In the rows, 128 means zero.
Where one turn sends some rows of the set: a few examples, then the rows asked
K_998: 125 155 99 121 141 142 110 111 132 130 145 135 177 127 155 135 128 137 126 108 92 134 131 122 123
K_682: 142 151 136 102 115 106 132 141 117 86 132 129 133 124 141 113 94 120 150 137 108 127 119 99 108
K_954: 124 152 97 119 143 142 110 112 130 133 142 131 179 130 160 138 124 132 123 111 94 130 132 117 122
K_685: 141 143 137 91 132 93 115 141 115 98 154 134 125 130 129 119 104 131 127 145 124 135 121 113 115
K_504: 141 155 138 88 129 91 120 139 117 93 146 134 134 121 127 116 107 139 135 138 120 142 113 116 117
K_406: 134 122 96 127 127 143 132 133 131 122 116 127 145 155 117 121 88 159 143 113 98 118 117 153 146
K_562: 121 109 82 119 130 148 144 138 134 120 127 105 138 144 133 107 92 145 128 133 126 120 105 123 157
K_548: 140 111 101 116 138 136 111 142 111 122 143 103 152 115 130 124 98 131 148 121 145 110 89 81 124
K_780: 138 142 140 100 129 90 115 144 114 95 151 130 127 141 133 122 98 133 131 148 119 122 125 119 115
K_547: 134 123 88 132 119 154 141 133 129 120 109 125 143 146 130 118 81 138 151 109 92 115 122 131 136
K_788: 132 117 87 132 126 150 137 134 129 128 119 126 138 158 129 122 80 137 142 114 101 106 129 133 137
K_203: 137 109 105 111 147 126 104 144 111 125 156 106 148 122 125 129 102 146 139 126 151 111 90 100 129
K_94: 131 160 116 102 109 116 120 137 131 88 126 140 150 125 119 133 106 151 148 118 85 135 114 127 100
K_72: 143 155 136 92 122 99 125 137 117 90 137 136 132 114 129 114 100 129 143 137 116 142 113 105 113
K_821: 123 118 85 114 126 147 145 137 137 115 125 107 145 138 129 105 97 156 136 127 118 130 97 130 162
K_41: 139 143 136 95 128 102 122 141 117 99 147 131 123 126 135 120 98 118 128 143 123 129 124 100 108
K_631: 131 134 110 131 145 144 115 131 122 137 142 116 180 116 142 129 129 159 142 91 108 143 99 116 138
K_596: 128 126 109 131 151 137 108 133 119 145 156 117 173 128 142 136 132 156 130 99 119 136 105 119 143
K_486: 129 152 111 110 104 126 127 135 130 89 123 136 145 125 133 136 96 124 146 118 90 123 126 98 86
K_186: 139 140 137 102 121 100 121 141 113 93 142 128 124 138 139 123 93 116 139 144 117 116 129 100 107
K_931: 126 119 103 136 152 142 111 132 121 148 156 115 163 134 151 137 126 140 126 99 122 124 116 105 131
K_428: 132 134 104 135 139 153 122 129 122 134 139 115 179 111 149 128 123 141 147 88 108 137 101 95 133
K_549: 128 150 122 100 119 107 106 140 132 97 143 140 144 144 112 141 109 161 130 128 97 132 120 144 105
K_343: 141 152 144 97 127 88 118 144 114 92 144 133 133 134 126 117 104 145 144 144 113 132 116 126 120
K_168: 123 154 97 123 143 140 109 111 130 132 144 136 176 132 157 138 128 131 123 111 94 132 132 120 124
K_976: 145 122 103 115 133 140 117 140 113 115 133 105 160 102 129 116 101 139 159 116 136 124 83 86 123
K_226: 142 155 141 98 117 100 126 142 118 83 131 132 137 123 130 113 99 139 154 137 104 135 111 114 112
K_948: 129 123 102 138 145 151 118 131 121 142 145 113 168 123 155 133 120 131 138 94 115 127 113 90 129
K_400: 124 153 98 120 143 143 112 111 130 130 142 133 179 130 158 137 126 133 128 108 94 133 130 119 123
K_447: 123 117 86 118 123 152 149 137 137 113 117 105 144 135 133 104 96 148 139 127 120 126 100 121 157
K_224: 126 153 97 121 142 140 108 112 130 132 142 136 178 130 155 135 128 135 125 112 95 132 129 121 124
K_768: 122 113 86 116 129 143 143 139 133 118 128 106 143 145 128 107 96 155 131 132 124 123 102 133 161
K_745: 144 126 108 110 138 128 114 140 115 115 138 109 164 107 117 118 107 159 157 117 135 131 75 104 136
K_115: 132 115 92 131 130 143 130 137 127 131 124 128 138 163 122 123 86 149 134 118 102 109 125 150 143
K_641: 135 129 94 128 121 150 140 132 131 119 110 127 148 145 121 115 86 153 153 110 91 123 116 146 142
K_932: 125 136 107 111 112 123 116 138 129 100 141 134 131 148 133 145 94 117 128 130 103 107 139 104 83
K_65: 125 138 115 107 124 108 104 140 128 105 152 139 133 156 122 148 103 139 116 132 106 113 134 129 98
K_881: 141 118 107 109 149 125 104 142 114 121 152 109 158 117 116 126 108 162 146 124 144 125 81 113 136
K_876: 120 114 84 118 126 151 146 137 132 114 122 105 140 142 137 106 90 140 134 128 122 123 104 116 154
K_537: 143 149 133 93 123 104 127 138 118 93 139 132 131 116 136 114 97 116 139 135 120 133 121 94 107

K_821 -> K_562
K_226 -> K_780
K_115 -> K_547
Now these:
K_948 -> K_631
K_537 -> K_504
K_976 -> K_881
K_486 -> K_549

